Look-ups in named tables: a row name and a column name give one cell, copied from the table.

Tigezo =
        Rabobaz  Kofev  Dak  Pibape  Gab  Tuk
Bodu        155    150  185     143  168  152
Sumiso      170    150  149     188  197   96
Nol         146    137  180     118  149  191
Sasun       200    169  140     223  230   28
Rigi        168    185  161     219  189  116
Roka        190    160  183     137  186  109
Sesovi      195    205  128     228  177  141

Roka, Pibape => 137
Bodu, Tuk => 152
Nol, Kofev => 137
Nol, Pibape => 118
Sasun, Pibape => 223
Sumiso, Kofev => 150

Bovamo
         Zup  Luzatid  Moti
Siviniz  180       15   154
Felu     108      144   129
Vevu     148      177    81
Sipazi    92      125   201
Zami     204      110   109
Peb      115      126   250
Gigise   134       89    64
Saf      213       69   232
Monom     46      107    94

Zup of Sipazi = 92
Moti of Saf = 232
Luzatid of Zami = 110
Moti of Monom = 94
Zup of Peb = 115
Zup of Gigise = 134
Moti of Felu = 129
Moti of Peb = 250
Zup of Zami = 204
Moti of Gigise = 64

Lefonev:
         Kavot  Sikovag  Tis  Sul  Safikof  Tun  Luzot  Vozego
Penamub    430      628  552  419      423  629    553     622
Pavarin    407      485  432  614      351  808    653     587
Liv        473      479  292  660      383  599    530     415
Sav        413      647  549  407      400  660    562     640
Gigan      565      372  282  725      495  447    473     311
Gasu       621      520  604  415      684  218    379     440

What is the Sul of Gigan in Lefonev? 725
What is the Tun of Liv in Lefonev? 599
What is the Kavot of Liv in Lefonev? 473
What is the Tis of Liv in Lefonev? 292
What is the Tis of Penamub in Lefonev? 552
What is the Kavot of Penamub in Lefonev? 430
What is the Safikof of Pavarin in Lefonev? 351
What is the Tis of Gasu in Lefonev? 604
What is the Luzot of Liv in Lefonev? 530
Row with the largest Kavot: Gasu

Dipamum:
         Dib  Sobufo  Bunave  Zis  Vakag  Tevove  Nifor  Mev  Damufa
Lote     2.4     5.6     4.3  1.6    5.1     3.4    4.6  2.5     8.7
Fuliza   5.6     4.0     1.9  6.9    5.9     0.9    1.8  5.1     7.4
Zugeb    2.8     2.4     1.6  5.4    5.0     5.3    8.3  2.8     2.3
Damovug  7.7     7.8     6.7  3.5    6.2     2.3    6.7  4.4     0.9
Lene     3.4     4.8     5.2  4.4    5.3     5.6    4.1  3.6     4.4

Lote, Mev -> 2.5
Damovug, Tevove -> 2.3
Zugeb, Mev -> 2.8
Damovug, Vakag -> 6.2
Lote, Tevove -> 3.4
Damovug, Mev -> 4.4
Zugeb, Vakag -> 5.0
Damovug, Damufa -> 0.9
Lote, Sobufo -> 5.6
Fuliza, Mev -> 5.1
Lote, Dib -> 2.4
Fuliza, Damufa -> 7.4
Lote, Nifor -> 4.6
Zugeb, Damufa -> 2.3
Lene, Dib -> 3.4
Lote, Bunave -> 4.3
Lote, Vakag -> 5.1
Lene, Mev -> 3.6
Zugeb, Zis -> 5.4

Relen:
	Dedu	Mitufuv	Kepi	Sidogi	Kede	Gigozim
Kig	-6	33	-20	-32	2	-14
Geb	-8	43	-24	-39	2	-16
Posogam	-8	45	-27	-44	2	-19
Roket	-4	26	-16	-26	1	-11
Divom	-12	66	-42	-66	2	-29
Kabu	0	8	-7	-11	1	-6
Sodo	-3	19	-13	-20	1	-9
Pasazik	-10	52	-31	-50	2	-21
Ful	-10	56	-34	-55	2	-24
Pez	-13	66	-36	-58	2	-23
Kel	-2	13	-10	-16	1	-8

Pez, Dedu -> -13
Divom, Gigozim -> -29
Roket, Sidogi -> -26
Ful, Dedu -> -10
Geb, Mitufuv -> 43
Geb, Gigozim -> -16

Table Dosol
,Fufone,Nolobes,Vok
Losas,44,30,39
Bos,39,62,13
Togeb,40,43,31
Muf,70,48,69
Zek,55,10,49
Ponuta,39,52,30
Rul,28,25,83
Mesad,30,51,86
Duva,66,36,17
Vugare,37,50,60
Livifuf,28,25,26
Pero,57,41,43

Vugare, Fufone => 37
Bos, Nolobes => 62
Livifuf, Vok => 26
Losas, Nolobes => 30
Duva, Fufone => 66
Mesad, Vok => 86
Mesad, Nolobes => 51
Row with the largest Fufone: Muf

Vabo.csv
,Kesuzu,Ref,Zozadis,Togik,Daf,Laf,Sobi,Pef,Luzokad
Gib,-19.99,-47.28,-29.78,11.96,-41.74,-30.98,-17.02,35.69,-21.70
Giponen,43.59,-6.78,26.00,24.74,-52.65,2.90,8.25,-35.33,-11.81
Pab,-29.92,67.36,27.35,-30.15,65.68,9.08,-27.25,-55.04,44.11
Gom,-58.98,57.14,11.89,-52.18,48.07,3.83,-16.39,-56.88,51.33
Tum,-39.28,-46.51,9.11,0.61,2.12,11.96,-66.58,47.91,-24.29
Nit,6.93,5.64,-14.23,-6.35,-1.39,-6.07,-6.21,-5.53,-2.83
Fal,26.59,8.17,1.36,-39.35,-8.63,-44.21,28.14,-14.28,-34.77
Pibovek,0.90,12.35,-33.41,-44.77,-18.06,-51.14,-27.61,0.11,55.07

Sobi of Fal: 28.14
Laf of Giponen: 2.90
Luzokad of Gom: 51.33
Togik of Giponen: 24.74
Pef of Pab: -55.04
Zozadis of Pab: 27.35
Luzokad of Pibovek: 55.07
Daf of Pibovek: -18.06
Ref of Tum: -46.51
Togik of Gom: -52.18
Sobi of Giponen: 8.25
Zozadis of Fal: 1.36
Daf of Gom: 48.07

Table Gamet
,Tivi,Ziz,Roza,Potema,Funug,Vafog,Depa,Libi,Pini,Nagi
Rosopi,36.89,39.74,23.21,59.03,49.29,57.99,48.81,50.98,27.68,29.42
Tuk,45.12,34.56,57.55,66.21,61.80,24.34,43.10,92.30,78.67,87.15
Ramet,64.74,44.95,59.50,47.88,56.61,69.33,65.60,87.55,53.87,72.92
Zek,31.16,36.83,26.77,45.29,69.00,71.34,53.91,43.46,49.79,38.51
Muki,59.99,59.05,91.27,52.93,77.24,29.75,74.16,50.77,69.49,35.34
Keped,65.45,57.96,24.45,68.14,64.56,93.87,57.92,79.57,72.33,53.73
Somuto,44.46,49.59,42.40,53.59,51.50,31.83,53.63,58.03,52.83,46.00

Somuto, Pini => 52.83
Ramet, Roza => 59.50
Keped, Funug => 64.56
Ramet, Nagi => 72.92
Zek, Funug => 69.00
Keped, Libi => 79.57
Tuk, Ziz => 34.56
Tuk, Pini => 78.67
Ramet, Ziz => 44.95
Tuk, Vafog => 24.34
Ramet, Pini => 53.87
Tuk, Depa => 43.10
Somuto, Vafog => 31.83
Rosopi, Depa => 48.81
Keped, Nagi => 53.73
Rosopi, Ziz => 39.74
Muki, Libi => 50.77
Tuk, Libi => 92.30
Which row has the largest Ziz? Muki

Zomi
         Posukun  Gelusem  Big  Gukepo  Kilidi  Musobi  Tugot  Nonup  Kuzorid
Fafum        409      285  418     484     471     457    361    260      417
Sime         330      400  323     691     454     442    250    308      389
Dul          506      672  402     365     414     416    494    126      506
Zek          433      845  544     368     413     337    571    639      360
Kaget        381      717  432     533     450     368    413    463      582
Ditom        458      490  586     592     473     336    422    299      422
Zem          390      443  394     409     467     613    366    703      468
Molotub      467      415  531     519     354     437    453    457      362
Vik          494      206  386     615     484     410    414    395      390
Diref        474      102  473     429     519     282    525    594      389
Vuvol        419      587  341     488     365     435    400    417      539
Tosavu       483      355  368     384     455     358    306    343      559
Noker        441       70  463     314     421     402    417    371      421
Pez          588       40  328     617     510     364    518    412      456

Vuvol, Posukun => 419
Noker, Nonup => 371
Vuvol, Kuzorid => 539
Ditom, Musobi => 336
Tosavu, Gelusem => 355
Vik, Tugot => 414
Tosavu, Nonup => 343
Dul, Gelusem => 672
Zem, Kuzorid => 468
Zek, Kuzorid => 360
Sime, Gelusem => 400
Which row has the largest Nonup? Zem

